500 stands for zero in the data rows.
Here are some rows, each followed by its group. Rows of different groups can look alike.
{502, 344, 470, 653, 585, 327, 690, 555, 444, 599, 449, 317, 614, 301, 516, 572, 185, 378, 387, 491, 515, 517, 442,
 477, 512, 534, 577, 559, 426, 445, 500, 400, 424, 519, 516, 427, 499, 499, 321, 595, 568, 420, 476, 476, 450, 500,
 640, 424, 471, 520, 455, 386, 545, 467, 534, 499, 450, 577, 490, 446, 560, 413} Ur
{649, 695, 831, 637, 492, 475, 181, 724, 812, 352, 496, 822, 475, 596, 585, 493, 564, 771, 299, 513, 392, 576, 528,
 723, 667, 590, 776, 763, 519, 417, 522, 430, 393, 629, 626, 454, 542, 806, 646, 448, 438, 689, 182, 392, 425, 758,
 764, 677, 384, 366, 428, 495, 506, 589, 294, 520, 673, 628, 605, 585, 630, 796} ZB
{392, 382, 447, 505, 446, 453, 498, 397, 549, 543, 496, 635, 301, 596, 452, 179, 564, 409, 644, 553, 674, 538, 442,
 517, 552, 513, 309, 392, 499, 494, 500, 717, 590, 448, 346, 755, 614, 615, 492, 448, 585, 519, 580, 540, 637, 422,
 470, 451, 641, 520, 650, 576, 613, 589, 443, 394, 540, 518, 380, 513, 389, 343} Gm
{617, 491, 511, 527, 533, 453, 661, 555, 387, 616, 422, 398, 541, 541, 475, 572, 425, 506, 577, 413, 473, 472, 442,
 535, 653, 414, 527, 627, 575, 297, 477, 522, 393, 559, 445, 397, 475, 351, 425, 448, 377, 387, 522, 657, 397, 451,
 574, 394, 556, 430, 455, 557, 526, 606, 554, 520, 352, 595, 490, 493, 541, 467} AV
{184, 344, 491, 697, 569, 632, 449, 316, 387, 303, 496, 428, 520, 389, 497, 347, 425, 437, 419, 343, 553, 643, 563,
 498, 466, 513, 467, 643, 539, 610, 477, 430, 475, 349, 609, 397, 475, 351, 450, 559, 530, 578, 522, 520, 425, 352,
 444, 424, 471, 366, 539, 348, 437, 293, 443, 394, 390, 559, 512, 470, 389, 533} Ur
{184, 382, 491, 548, 533, 475, 350, 572, 490, 632, 635, 398, 630, 541, 364, 347, 524, 292, 595, 513, 647, 517, 508,
 477, 441, 534, 418, 520, 426, 516, 500, 608, 497, 519, 297, 667, 614, 598, 397, 474, 410, 387, 647, 750, 493, 562,
 555, 621, 626, 366, 500, 472, 793, 571, 534, 425, 352, 419, 292, 470, 389, 441} JH
{478, 553, 649, 396, 492, 453, 541, 498, 387, 599, 422, 477, 301, 421, 319, 470, 650, 905, 518, 606, 748, 594, 729,
 785, 533, 534, 508, 451, 829, 789, 451, 893, 849, 349, 417, 732, 631, 662, 995, 349, 289, 349, 522, 559, 753, 522,
 444, 394, 609, 699, 455, 687, 526, 513, 344, 592, 450, 299, 342, 493, 614, 808} AV
{524, 382, 422, 620, 389, 402, 520, 427, 387, 543, 589, 519, 449, 421, 211, 572, 453, 378, 558, 467, 495, 472, 442,
 430, 552, 572, 444, 392, 426, 297, 616, 365, 556, 519, 494, 540, 542, 615, 450, 448, 410, 387, 615, 498, 548, 522,
 493, 451, 417, 479, 455, 517, 462, 571, 443, 499, 498, 447, 466, 470, 475, 413} Gm
{600, 442, 447, 567, 306, 475, 449, 619, 710, 477, 818, 573, 614, 560, 885, 470, 524, 378, 447, 413, 534, 298, 386,
 613, 512, 344, 776, 520, 426, 297, 500, 207, 424, 595, 686, 361, 676, 499, 529, 448, 549, 716, 352, 392, 450, 647,
 591, 664, 297, 430, 399, 386, 613, 736, 443, 394, 658, 644, 621, 712, 421, 605} ZB
{524, 681, 742, 505, 569, 429, 498, 427, 549, 500, 449, 649, 421, 389, 398, 653, 354, 563, 518, 293, 449, 643, 680,
 804, 667, 623, 389, 686, 718, 593, 522, 480, 590, 595, 346, 593, 542, 615, 620, 300, 549, 473, 615, 559, 363, 706,
 515, 424, 556, 366, 399, 495, 410, 467, 414, 357, 450, 349, 512, 353, 676, 441} Hd
{354, 295, 529, 428, 585, 531, 579, 537, 417, 562, 473, 363, 520, 613, 552, 416, 453, 409, 644, 491, 422, 446, 386,
 455, 490, 414, 309, 559, 453, 516, 352, 430, 497, 419, 752, 314, 421, 302, 546, 578, 634, 473, 542, 355, 425, 451,
 345, 424, 516, 556, 428, 446, 545, 343, 514, 425, 450, 644, 490, 493, 389, 441} Ur
{693, 722, 447, 548, 353, 369, 449, 700, 685, 451, 848, 538, 630, 498, 831, 554, 425, 462, 539, 533, 553, 348, 488,
 498, 552, 344, 711, 559, 499, 385, 477, 430, 424, 644, 556, 314, 561, 598, 562, 629, 463, 559, 302, 392, 513, 562,
 574, 703, 176, 400, 318, 472, 526, 668, 514, 476, 577, 419, 570, 632, 498, 862} ZB
{679, 571, 470, 456, 492, 429, 541, 687, 644, 500, 966, 663, 597, 718, 669, 470, 524, 378, 595, 513, 602, 386, 528,
 517, 533, 491, 816, 595, 539, 347, 678, 456, 357, 612, 575, 576, 732, 647, 511, 540, 585, 559, 422, 392, 397, 677,
 574, 728, 417, 455, 318, 472, 580, 749, 514, 452, 595, 659, 552, 674, 560, 941} Gm
{354, 637, 422, 711, 771, 547, 498, 362, 350, 543, 635, 363, 351, 301, 552, 722, 393, 485, 299, 381, 587, 557, 508,
 517, 380, 623, 444, 540, 692, 516, 663, 456, 475, 497, 385, 540, 475, 598, 592, 448, 339, 179, 615, 520, 663, 182,
 345, 497, 609, 573, 771, 472, 293, 343, 443, 452, 498, 387, 380, 470, 351, 552} Hd
{524, 839, 849, 428, 569, 475, 181, 859, 549, 423, 496, 822, 351, 498, 319, 515, 618, 506, 496, 413, 357, 594, 918,
 626, 571, 997, 675, 797, 426, 516, 522, 480, 357, 644, 592, 454, 499, 705, 492, 349, 377, 612, 422, 355, 363, 562,
 608, 424, 384, 455, 399, 418, 506, 381, 174, 499, 540, 447, 466, 470, 597, 490} AV
{424, 605, 720, 308, 569, 592, 475, 397, 387, 451, 620, 556, 389, 498, 398, 347, 583, 794, 348, 553, 999, 715, 625,
 804, 490, 513, 467, 392, 742, 753, 543, 796, 942, 299, 385, 732, 542, 598, 866, 388, 339, 179, 522, 594, 875, 302,
 470, 475, 575, 778, 428, 701, 545, 571, 414, 539, 498, 299, 380, 306, 560, 748} Hd
{502, 344, 447, 456, 470, 657, 661, 518, 468, 352, 496, 477, 520, 630, 497, 493, 479, 597, 473, 441, 392, 298, 350,
 430, 380, 344, 527, 577, 396, 556, 423, 365, 393, 448, 592, 478, 389, 302, 397, 578, 619, 612, 451, 423, 425, 302,
 444, 517, 516, 573, 455, 348, 485, 381, 554, 394, 304, 559, 552, 533, 351, 441} Ur
{424, 468, 360, 396, 646, 369, 541, 537, 490, 522, 449, 499, 690, 541, 452, 470, 305, 341, 628, 513, 449, 627, 386,
 455, 466, 442, 418, 355, 396, 471, 599, 559, 497, 519, 471, 707, 475, 476, 397, 497, 463, 540, 647, 498, 397, 581,
 555, 589, 575, 500, 478, 611, 836, 553, 492, 310, 185, 447, 440, 419, 475, 413} JH
{392, 513, 470, 751, 748, 563, 350, 427, 468, 581, 496, 398, 389, 350, 398, 668, 453, 545, 419, 606, 570, 673, 563,
 402, 412, 553, 389, 476, 666, 642, 632, 576, 475, 559, 445, 454, 475, 476, 529, 420, 463, 387, 631, 671, 637, 302,
 383, 451, 494, 556, 749, 386, 462, 381, 382, 425, 498, 349, 512, 389, 181, 467} Hd
{524, 513, 447, 548, 446, 495, 579, 518, 444, 423, 449, 206, 475, 498, 475, 638, 618, 580, 447, 491, 553, 611, 508,
 568, 552, 491, 444, 577, 557, 445, 692, 430, 424, 448, 516, 478, 499, 499, 450, 497, 438, 179, 631, 476, 565, 451,
 470, 517, 537, 366, 428, 538, 462, 571, 654, 539, 475, 539, 667, 533, 389, 381} AV
{478, 533, 608, 188, 569, 369, 475, 518, 303, 500, 449, 454, 421, 421, 475, 416, 618, 628, 387, 491, 880, 766, 717,
 924, 533, 534, 354, 476, 575, 700, 522, 679, 942, 387, 385, 694, 646, 705, 930, 388, 289, 179, 580, 611, 858, 422,
 591, 394, 445, 573, 455, 715, 545, 653, 492, 624, 498, 299, 380, 306, 579, 588} Hd
{721, 622, 773, 586, 389, 453, 181, 904, 908, 500, 496, 737, 351, 560, 552, 515, 601, 437, 299, 491, 310, 643, 596,
 653, 552, 697, 835, 891, 477, 385, 599, 318, 451, 629, 657, 397, 450, 770, 592, 180, 377, 644, 422, 355, 397, 677,
 788, 605, 297, 320, 428, 348, 410, 467, 294, 452, 894, 628, 621, 513, 690, 653} ZB
{564, 442, 447, 308, 513, 495, 560, 572, 530, 599, 664, 649, 560, 596, 585, 298, 425, 563, 539, 571, 515, 472, 508,
 402, 490, 468, 488, 392, 313, 385, 581, 456, 538, 578, 556, 609, 450, 561, 450, 703, 720, 644, 390, 355, 450, 390,
 416, 589, 592, 619, 428, 538, 671, 589, 607, 639, 422, 387, 380, 470, 520, 653} Gm
{424, 442, 447, 505, 492, 547, 541, 362, 566, 562, 496, 317, 541, 498, 497, 493, 479, 506, 595, 553, 473, 446, 416,
 325, 466, 442, 467, 451, 477, 445, 423, 430, 475, 419, 713, 454, 389, 422, 364, 420, 549, 448, 562, 657, 425, 422,
 416, 358, 556, 556, 663, 495, 545, 413, 414, 452, 687, 447, 380, 470, 475, 343} JS
{478, 637, 563, 653, 918, 531, 498, 316, 350, 562, 392, 519, 351, 181, 452, 668, 634, 643, 387, 491, 602, 472, 640,
 598, 490, 442, 444, 672, 591, 714, 581, 541, 651, 629, 417, 427, 389, 521, 577, 448, 463, 473, 598, 559, 623, 422,
 493, 424, 471, 479, 621, 446, 437, 413, 344, 425, 390, 349, 380, 470, 498, 293} Hd
{392, 176, 447, 548, 551, 801, 579, 518, 350, 451, 308, 477, 475, 541, 497, 444, 425, 506, 473, 381, 422, 386, 442,
 477, 412, 442, 418, 595, 477, 516, 423, 430, 357, 497, 626, 427, 301, 302, 450, 595, 602, 540, 352, 476, 473, 352,
 444, 537, 384, 500, 574, 348, 379, 381, 669, 476, 352, 595, 588, 632, 181, 571} Ur
{502, 468, 422, 603, 389, 369, 661, 498, 530, 451, 449, 317, 579, 389, 319, 554, 393, 378, 518, 441, 515, 517, 386,
 517, 552, 669, 354, 499, 453, 556, 663, 501, 357, 387, 516, 500, 499, 476, 472, 629, 530, 420, 598, 476, 397, 476,
 574, 451, 516, 520, 364, 538, 526, 491, 572, 394, 352, 518, 380, 419, 597, 441} JH
{354, 442, 360, 456, 551, 495, 541, 453, 530, 352, 635, 519, 646, 661, 535, 638, 393, 485, 558, 668, 473, 348, 386,
 498, 172, 414, 389, 499, 360, 516, 183, 480, 451, 419, 752, 454, 475, 351, 450, 730, 487, 540, 522, 520, 473, 422,
 444, 424, 516, 520, 621, 611, 506, 293, 443, 452, 540, 644, 570, 446, 421, 441} Ur
{564, 468, 394, 505, 513, 475, 630, 427, 350, 543, 496, 363, 475, 498, 319, 638, 502, 409, 387, 441, 495, 594, 528,
 455, 588, 534, 508, 540, 591, 385, 599, 522, 424, 387, 537, 521, 450, 631, 397, 497, 438, 387, 580, 476, 425, 663,
 591, 424, 516, 500, 455, 538, 485, 533, 572, 539, 422, 518, 570, 446, 597, 512} JH
{502, 622, 394, 505, 446, 327, 498, 316, 511, 543, 449, 363, 351, 350, 398, 554, 809, 657, 577, 491, 449, 576, 466,
 430, 512, 414, 444, 306, 637, 537, 581, 576, 451, 539, 385, 454, 580, 476, 592, 474, 410, 420, 542, 520, 687, 562,
 383, 358, 641, 520, 689, 576, 341, 343, 590, 476, 559, 447, 342, 306, 597, 343} Hd
{617, 571, 447, 527, 446, 402, 560, 427, 490, 581, 392, 398, 421, 389, 452, 554, 650, 597, 628, 638, 449, 557, 442,
 498, 490, 553, 418, 476, 692, 516, 562, 456, 518, 519, 471, 478, 542, 450, 562, 474, 463, 387, 647, 559, 610, 422,
 345, 424, 641, 723, 520, 576, 293, 533, 414, 499, 577, 447, 380, 446, 449, 343} Hd
{600, 442, 491, 456, 533, 835, 421, 498, 658, 352, 473, 538, 475, 613, 669, 385, 305, 545, 419, 413, 310, 418, 416,
 455, 466, 442, 561, 423, 557, 471, 423, 365, 497, 419, 494, 521, 181, 422, 472, 578, 957, 559, 390, 451, 513, 422,
 515, 537, 537, 320, 455, 418, 341, 413, 534, 425, 520, 559, 840, 873, 421, 381} JS
{502, 681, 866, 527, 353, 429, 301, 712, 801, 522, 392, 812, 421, 579, 569, 572, 502, 698, 348, 381, 449, 576, 625,
 677, 622, 513, 649, 699, 499, 516, 477, 400, 357, 595, 575, 200, 450, 794, 577, 388, 410, 612, 422, 355, 319, 562,
 764, 573, 297, 366, 455, 418, 545, 589, 174, 476, 776, 559, 532, 569, 630, 638} ZB
{582, 622, 563, 505, 569, 429, 301, 769, 644, 522, 449, 590, 421, 389, 552, 554, 618, 409, 348, 467, 310, 576, 442,
 583, 653, 491, 687, 738, 499, 347, 648, 207, 424, 497, 471, 314, 561, 561, 511, 519, 339, 612, 352, 306, 473, 598,
 685, 555, 417, 479, 455, 446, 410, 533, 443, 452, 611, 716, 512, 513, 560, 413} ZB
{424, 295, 394, 527, 569, 578, 541, 498, 468, 423, 356, 519, 498, 520, 427, 748, 618, 462, 447, 467, 422, 538, 350,
 402, 622, 344, 444, 476, 426, 494, 352, 541, 475, 419, 537, 314, 475, 302, 529, 540, 509, 559, 542, 796, 531, 182,
 296, 451, 537, 479, 557, 472, 437, 381, 492, 639, 714, 518, 532, 513, 301, 381} JS
{633, 589, 491, 505, 513, 369, 579, 397, 444, 562, 536, 477, 630, 421, 319, 653, 479, 409, 387, 513, 392, 611, 442,
 517, 571, 491, 488, 559, 539, 556, 522, 456, 497, 387, 471, 361, 521, 542, 425, 519, 463, 420, 451, 611, 450, 500,
 515, 497, 575, 320, 478, 446, 597, 413, 443, 357, 498, 518, 570, 446, 449, 381} JH
{452, 344, 422, 548, 673, 475, 475, 453, 444, 352, 449, 363, 520, 498, 516, 493, 479, 485, 577, 381, 602, 576, 386,
 430, 490, 491, 389, 686, 396, 575, 451, 430, 497, 419, 609, 500, 475, 351, 397, 540, 509, 689, 598, 657, 473, 451,
 345, 475, 471, 366, 557, 418, 613, 413, 572, 394, 450, 473, 552, 513, 449, 512} Ur
{582, 553, 821, 357, 551, 578, 421, 518, 387, 616, 356, 737, 301, 389, 398, 470, 545, 724, 419, 413, 534, 643, 705,
 850, 723, 669, 508, 392, 765, 626, 562, 652, 556, 559, 494, 593, 597, 631, 670, 300, 339, 448, 522, 498, 473, 522,
 536, 517, 471, 366, 399, 517, 545, 491, 554, 499, 520, 419, 440, 493, 475, 571} AV
{544, 414, 470, 428, 446, 744, 421, 572, 490, 451, 449, 428, 421, 579, 552, 347, 393, 643, 419, 343, 422, 348, 442,
 477, 292, 414, 467, 520, 557, 385, 391, 207, 518, 497, 445, 540, 301, 351, 425, 519, 602, 629, 390, 559, 531, 476,
 555, 573, 609, 479, 364, 298, 462, 381, 514, 539, 520, 577, 667, 724, 301, 552} JS
{524, 513, 578, 396, 533, 475, 541, 572, 417, 423, 664, 676, 731, 676, 643, 470, 185, 409, 674, 533, 392, 418, 528,
 368, 380, 513, 545, 451, 499, 494, 632, 559, 424, 689, 471, 667, 662, 521, 472, 645, 650, 473, 302, 476, 397, 581,
 493, 715, 445, 479, 399, 538, 563, 589, 468, 394, 450, 595, 532, 617, 597, 552} Gm
{354, 513, 422, 567, 419, 369, 541, 427, 530, 543, 308, 398, 704, 579, 398, 416, 479, 506, 595, 571, 618, 386, 488,
 402, 292, 442, 354, 355, 519, 385, 451, 593, 475, 419, 537, 521, 475, 422, 472, 474, 585, 578, 598, 627, 493, 647,
 515, 475, 417, 556, 590, 701, 657, 622, 572, 476, 450, 577, 342, 513, 520, 413} Ur
{544, 468, 447, 637, 513, 495, 597, 588, 468, 678, 536, 398, 614, 541, 398, 590, 479, 409, 659, 413, 392, 472, 350,
 477, 622, 442, 561, 451, 426, 471, 562, 501, 393, 559, 516, 521, 475, 561, 511, 689, 509, 497, 390, 451, 425, 500,
 470, 451, 537, 320, 500, 517, 643, 491, 534, 654, 475, 559, 512, 470, 597, 441} Gm
{617, 468, 422, 668, 446, 429, 661, 498, 387, 543, 496, 499, 541, 498, 452, 554, 305, 378, 496, 467, 357, 557, 466,
 455, 552, 414, 444, 577, 499, 445, 477, 522, 393, 539, 445, 427, 521, 476, 450, 578, 530, 448, 542, 392, 450, 581,
 416, 451, 537, 520, 428, 576, 563, 442, 534, 394, 422, 447, 512, 551, 541, 343} Ur
{452, 414, 447, 586, 646, 475, 449, 362, 468, 303, 635, 477, 520, 350, 452, 653, 618, 462, 496, 513, 357, 611, 563,
 430, 441, 414, 488, 577, 477, 657, 599, 456, 424, 448, 417, 454, 351, 450, 492, 519, 549, 387, 719, 498, 493, 352,
 416, 358, 575, 520, 500, 386, 410, 343, 492, 452, 475, 419, 342, 470, 389, 381} Hd
{424, 491, 422, 505, 569, 645, 690, 476, 444, 303, 449, 454, 498, 560, 364, 554, 634, 437, 518, 381, 357, 446, 488,
 568, 490, 414, 418, 643, 396, 610, 352, 501, 424, 473, 575, 427, 301, 422, 592, 519, 602, 595, 302, 306, 363, 352,
 345, 537, 575, 479, 500, 472, 379, 442, 590, 576, 520, 559, 570, 646, 389, 638} Ur
{707, 589, 447, 396, 192, 429, 350, 648, 698, 543, 449, 398, 541, 449, 877, 572, 393, 378, 419, 413, 647, 178, 416,
 498, 380, 468, 880, 306, 200, 347, 423, 318, 424, 660, 609, 361, 389, 390, 450, 595, 568, 674, 302, 423, 363, 522,
 726, 664, 346, 320, 318, 517, 506, 668, 572, 476, 687, 612, 760, 736, 541, 653} ZB
{784, 468, 491, 505, 389, 453, 389, 736, 658, 500, 422, 556, 541, 560, 535, 444, 393, 378, 387, 343, 473, 418, 508,
 402, 667, 534, 608, 627, 426, 385, 391, 400, 475, 595, 657, 200, 389, 390, 397, 559, 487, 644, 352, 355, 363, 562,
 625, 664, 346, 400, 428, 472, 341, 606, 639, 394, 595, 742, 681, 493, 541, 512} AV
{649, 667, 840, 527, 492, 327, 389, 790, 710, 451, 449, 792, 520, 613, 535, 493, 502, 378, 299, 413, 392, 517, 563,
 552, 709, 831, 826, 774, 519, 471, 543, 430, 451, 660, 686, 200, 542, 770, 492, 519, 509, 660, 422, 355, 397, 663,
 699, 497, 176, 479, 399, 446, 485, 533, 294, 609, 643, 577, 512, 533, 614, 552} ZB
{424, 442, 360, 586, 446, 513, 614, 427, 468, 632, 473, 363, 541, 520, 475, 572, 479, 378, 558, 491, 392, 495, 350,
 402, 533, 442, 545, 499, 519, 494, 391, 430, 451, 419, 609, 314, 646, 450, 364, 448, 568, 420, 542, 451, 425, 562,
 493, 424, 609, 400, 428, 472, 410, 553, 534, 539, 390, 539, 412, 419, 597, 441} Ur
{617, 414, 470, 567, 551, 369, 614, 476, 350, 663, 473, 398, 579, 560, 364, 515, 502, 485, 518, 553, 495, 495, 546,
 477, 441, 534, 467, 577, 519, 471, 451, 456, 518, 473, 575, 427, 389, 476, 397, 559, 549, 519, 562, 559, 397, 522,
 470, 394, 471, 400, 500, 386, 379, 442, 554, 499, 450, 447, 466, 306, 520, 467} Ur
{524, 382, 529, 603, 306, 402, 597, 453, 350, 500, 392, 428, 475, 560, 398, 607, 425, 409, 419, 343, 392, 517, 304,
 368, 637, 534, 418, 559, 557, 516, 522, 365, 451, 448, 445, 576, 499, 476, 364, 497, 463, 420, 562, 392, 363, 522,
 470, 424, 417, 539, 399, 643, 597, 491, 554, 394, 422, 349, 552, 446, 579, 413} JH
{564, 491, 763, 482, 632, 402, 449, 427, 350, 391, 449, 573, 449, 350, 398, 590, 305, 563, 348, 381, 449, 517, 873,
 712, 653, 737, 561, 699, 742, 610, 522, 456, 637, 629, 297, 427, 521, 705, 562, 519, 463, 420, 615, 498, 493, 663,
 699, 537, 471, 400, 364, 517, 410, 442, 344, 452, 540, 419, 440, 419, 614, 490} Hd
{304, 571, 422, 603, 446, 495, 449, 453, 490, 522, 392, 428, 351, 350, 475, 554, 665, 485, 387, 553, 570, 557, 508,
 552, 466, 344, 467, 559, 499, 445, 477, 623, 556, 497, 471, 454, 631, 561, 529, 474, 377, 349, 598, 423, 650, 500,
 470, 311, 657, 573, 557, 557, 437, 381, 514, 452, 498, 387, 466, 389, 520, 343} Hd
Which 4 groups are nearest to each row below, nearest first, going by the distance to the group's nearest row?
{707, 681, 422, 357, 306, 402, 389, 537, 615, 543, 392, 499, 560, 449, 919, 668, 425, 341, 299, 413, 534, 446, 442,
 430, 412, 468, 871, 392, 477, 417, 391, 430, 393, 595, 575, 361, 389, 561, 397, 743, 549, 716, 352, 451, 363, 632,
 788, 690, 297, 455, 399, 386, 485, 683, 554, 394, 700, 767, 748, 748, 579, 552} -> ZB AV Gm Ur
{502, 344, 470, 357, 306, 369, 301, 498, 630, 581, 473, 748, 449, 449, 497, 347, 634, 462, 716, 553, 534, 472, 563,
 430, 441, 534, 354, 423, 360, 471, 522, 638, 787, 299, 297, 861, 521, 615, 546, 474, 463, 387, 522, 725, 623, 500,
 515, 650, 494, 500, 478, 766, 846, 697, 443, 499, 520, 518, 380, 493, 449, 552} -> Gm JH Ur Hd
Which 5 groups are nearest to each row below, nearest first, going by the distance to the group's nearest row?
{478, 513, 608, 668, 513, 475, 520, 397, 417, 543, 516, 477, 614, 630, 427, 179, 425, 378, 518, 622, 422, 517, 304,
 325, 342, 513, 488, 499, 477, 537, 632, 522, 451, 674, 592, 593, 561, 499, 450, 703, 650, 420, 476, 451, 473, 581,
 574, 677, 471, 430, 539, 446, 526, 442, 344, 452, 352, 595, 570, 470, 630, 381} -> Gm Ur JH JS AV
Which 4 groups are nearest to each row below, nearest first, going by the average distance to the group's rows?
{707, 589, 470, 527, 470, 429, 560, 498, 511, 500, 703, 573, 560, 421, 535, 572, 524, 292, 577, 491, 495, 348, 563,
 583, 588, 414, 622, 499, 499, 385, 477, 501, 357, 703, 471, 454, 561, 598, 450, 519, 438, 540, 302, 423, 493, 632,
 493, 517, 417, 400, 478, 446, 485, 653, 572, 708, 559, 518, 440, 470, 560, 653} -> Gm JH Ur ZB
{424, 414, 360, 428, 513, 578, 520, 206, 530, 581, 422, 454, 475, 421, 552, 554, 583, 485, 644, 413, 473, 386, 416,
 430, 412, 382, 389, 392, 453, 445, 477, 430, 451, 349, 642, 361, 561, 450, 450, 540, 549, 349, 615, 611, 513, 352,
 470, 451, 516, 455, 689, 517, 293, 606, 514, 452, 611, 497, 412, 353, 597, 467} -> Ur JS JH Gm
{617, 344, 470, 456, 617, 810, 579, 518, 583, 303, 449, 519, 449, 596, 552, 493, 545, 409, 473, 491, 449, 517, 416,
 455, 441, 534, 488, 451, 539, 445, 303, 400, 424, 539, 537, 397, 181, 390, 472, 519, 720, 519, 451, 189, 473, 182,
 416, 555, 537, 520, 478, 348, 379, 381, 669, 682, 450, 577, 532, 712, 351, 653} -> JS Ur Gm JH
Which 5 groups are nearest to each row below, nearest first, going by the average distance to the group's rows?
{582, 553, 812, 428, 712, 453, 475, 362, 444, 581, 473, 635, 351, 421, 427, 385, 479, 526, 447, 513, 534, 643, 763,
 723, 796, 553, 545, 540, 666, 575, 562, 608, 556, 578, 417, 609, 614, 450, 737, 300, 410, 349, 580, 423, 473, 581,
 470, 451, 516, 479, 455, 627, 462, 491, 607, 539, 450, 473, 466, 419, 597, 588} -> Hd AV JH Gm Ur
{452, 667, 491, 357, 419, 513, 520, 362, 511, 562, 356, 590, 301, 449, 497, 385, 545, 711, 473, 553, 842, 517, 774,
 613, 512, 553, 389, 392, 652, 686, 451, 796, 765, 299, 297, 593, 646, 542, 823, 300, 339, 349, 598, 540, 793, 451,
 574, 497, 471, 838, 539, 611, 613, 589, 468, 639, 498, 349, 380, 306, 541, 653} -> Hd AV JH Gm Ur
Which 4 groups are nearest to each row below, nearest first, going by the distance to the centre of the group?
{502, 382, 394, 567, 646, 810, 449, 476, 444, 303, 422, 398, 421, 630, 585, 470, 502, 580, 348, 293, 392, 386, 386,
 402, 412, 534, 354, 451, 396, 556, 183, 456, 475, 448, 385, 540, 181, 351, 364, 675, 720, 540, 182, 423, 623, 390,
 345, 451, 471, 605, 520, 178, 379, 293, 623, 394, 422, 559, 735, 803, 351, 533} -> JS Ur Gm JH
{617, 695, 686, 456, 712, 531, 630, 476, 444, 616, 516, 499, 301, 181, 364, 607, 479, 437, 577, 571, 449, 611, 611,
 430, 709, 607, 545, 423, 692, 593, 581, 593, 451, 559, 385, 540, 732, 476, 682, 420, 410, 473, 476, 611, 513, 451,
 470, 451, 626, 711, 500, 495, 437, 442, 572, 682, 611, 387, 412, 353, 646, 552} -> Hd AV JH Gm
{633, 695, 511, 620, 601, 531, 421, 674, 444, 522, 536, 499, 421, 541, 364, 535, 524, 526, 496, 413, 422, 673, 442,
 477, 605, 607, 508, 643, 539, 417, 522, 576, 424, 497, 494, 478, 499, 615, 511, 420, 487, 559, 451, 306, 319, 598,
 608, 517, 471, 320, 428, 418, 410, 533, 534, 639, 520, 539, 412, 353, 520, 343} -> AV JH Gm Ur
Which 5 groups are nearest to each row below, nearest first, going by the distance to the centre of the group?
{524, 637, 511, 567, 533, 495, 475, 572, 417, 581, 664, 519, 597, 520, 552, 607, 502, 378, 348, 491, 392, 495, 442,
 498, 605, 468, 561, 559, 453, 347, 451, 456, 424, 644, 537, 314, 561, 476, 425, 578, 619, 497, 500, 306, 450, 522,
 671, 451, 445, 400, 399, 495, 526, 533, 684, 195, 540, 659, 552, 617, 579, 467} -> Gm Ur JH AV ZB
{354, 414, 447, 428, 306, 547, 520, 427, 644, 522, 356, 519, 614, 475, 427, 554, 479, 437, 447, 513, 602, 495, 488,
 430, 412, 491, 309, 423, 313, 445, 423, 456, 518, 448, 445, 559, 542, 476, 425, 578, 487, 644, 562, 540, 565, 522,
 444, 475, 516, 430, 520, 557, 613, 533, 468, 520, 422, 518, 466, 551, 541, 293} -> JH Ur Gm JS AV
